K_513: [111  99 132 101  85 141  96  65 122  93 116]
K_142: [134 134 107 101  80 116 113  57 101 123 130]
K_345: [132  96 134 125  95 161 130 103  91 123 133]
K_866: [ 97 109 134 147 127 117 106 124  63 141 168]
K_536: [ 95  64 148 147  46  54 120 124  99 135 125]
K_556: [147 127 115 106 124  63 157 105 103 106 167]
K_717: [ 97 109 134 147 127 117 106 124  63 157  84]
asked: [134 134 108 101  79 117 113  58 100 123 130]
K_142
rev: [157  63 124 106 117 127 147]
K_717
next: [ 64 148 147  46  54 120 124  99 135]
[125]
rev: [116  93 122  65  96 141  85 101 132]
K_513

K_714: [166 144 121 137 114 176  21  94  99 128 161 172 125 103 143 139 150 116
 139 129 104 107]
K_388: [166 144 121 137 114 169 137 142 103 127 131 117 125 103 143 139 150 116
 139 129 116 107]
K_745: [166 144 121 137 114 169 137 142 103 127 131 117 125 103 143 139 150 116
 139 129 116  71]
K_367: [176 127  21  75  99  99  94 128  21 172 161 176 128  21 120 172 150 138
 183 111  95 100]
K_690: [148  91 121  75  99  99  94 128  21 172 161 176 128  21 120 172 150  45
 154 108 150  72]
rev: [154  45 150 172]
K_690
asked: [165 144 121 137 115 169 137 141 103 128 132 117 126 104 143 139 150 116
 139 129 115  71]
K_745
after: [154]
[108]
asked: [148  91 121  75  99  99  94 128  21 172 161 176 128  21 120 172 150  45
 154 108 150  72]
K_690
asked: [167 145 121 137 115 177  21  93  97 127 162 174 124 103 144 140 149 115
 138 130 102 108]
K_714
asked: [166 145 121 137 113 170 137 143 103 127 131 117 126 103 142 139 150 117
 140 128 116 107]
K_388

K_529: [159 173 127  42  85 122 198]
K_932: [162 151 109  64  72 113 208]
K_471: [179 139 113  70  96 110 196]
K_188: [157 176 143  37 110 120 186]
K_356: [178 155 135  53 121 116  41]
K_280: [179 139 113  70  86 110 196]
after: [159]
[173]
asked: [179 140 115  69  84 111 195]
K_280
after: [42]
[85]

K_909: [161 194  77 225 145 205  48 156  91]
K_519: [197 113 186 109 180 121 142 186 204]
K_761: [142 160 227 110 150 127  69 213  91]
K_251: [165 225 194  77 109 167 148 107  72]
K_484: [134 122 195 106 166 136  50 231 107]
after: [122]
[195]
rev: [ 77 194 225]
K_251
asked: [165 226 194  79 110 167 150 108  72]
K_251
next: [150 127  69 213]
[91]

K_631: [135 226 120 231 107 141 110 120 179 146  88 146 135 100 154 163 158  74
 152  53 133  65  58  63 173  87 166 130 153 110  58 150 141 206  72 142
 165 111 107  55 121  76 168  37 117 151  93  86]
K_232: [123  27 135  22 148 115 146 134  76 110 166 110 120 156 100  92  99 176
 103 197 121 186 192 185  83 166  90 124 103 144 194 106 112  47 179 115
  91 146 148 193 136 176  88 212 137 104 162 166]
K_193: [120  28 133  24 147 114 144 134  78 111 167 111 121 154 100  92 101 175
 105 196 121 186 189 186  84 165  91 124 101 145  47 112 115 179 106 194
  91 143 148 189 137 172  89 210 136 106 160  91]
next: [194 106 112  47 179 115]
[91]
asked: [121  27 136  23 148 116 146 134  79 108 166 112 119 156 100  92  98 175
 105 197 122 185 191 185  84 164  91 125 102 143 193 105 113  47 180 114
  92 147 149 193 135 177  89 213 137 105 162 166]
K_232
after: [123]
[27]
after: [37]
[117]
rev: [ 83 185 192 186 121 197 103]
K_232

K_72: [130 156 112 146]
K_666: [131 155 112 145]
K_309: [161 140 147 104]
K_696: [134 152 156 139]
K_820: [ 92  45 128 144]
after: [45]
[128]
after: [155]
[112]
rev: [145 112]
K_666
asked: [131 155 112 145]
K_666
rev: [104 147 140]
K_309

K_699: [160  83  28 164 100 144 206 148 140  98 154 102 149 103  46 159  57 102
  74 164]
K_772: [163  74  27 168 103 143 207 150 144 108 141 103 152 102  38 157  57 106
  76 163]
K_348: [140  90  27 161 100 151 204 147 139  92 167 106 142 123  58 177  59  65
  68 169]
K_552: [124 101  31 156 103 154 196 145 130  82 186 109 131 140  78 190  65  35
  66 173]
K_600: [134  92  26 161 101 151 203 146 136  90 171 108 141 130  60 183  59  51
  67 172]
K_181: [123 113  36 153 102 154 196 139 132  80 196 109 127 141  93 190  71  34
  69 174]
K_903: [128  93  28 160 100 154 199 145 137  88 175 108 137 136  63 186  60  42
  66 173]
K_817: [125  98  28 159 100 153 197 146 136  84 182 109 136 139  69 189  61  38
  66 173]
K_747: [151  87  26 162 102 147 206 147 139  93 164 102 143 114  55 167  57  79
  69 166]
K_37: [163  67  28 173 103 143 207 155 144 117 117 102 162 101  27 156  56 107
  76 163]
K_237: [157  86  25 163 102 145 206 149 140  95 159  68 145 108  52 162  57  93
  74 165]
next: [ 60 183  59]
[51]
rev: [ 27 101]
K_37
asked: [163  74  27 168 103 143 207 150 144 108 141 103 152 102  38 157  57 106
  76 163]
K_772
rev: [206 144 100 164]
K_699

K_154: [ 92 138 172 138 138  81]
K_290: [200 116 139 168 108 107]
K_23: [168 162 200 115 139 137]
K_413: [104 173 150 148 128 153]
after: [173]
[150]
next: [116 139]
[168]
rev: [168 139 116 200]
K_290
asked: [167 163 200 115 140 138]
K_23
after: [108]
[107]
next: [200 115 139]
[137]

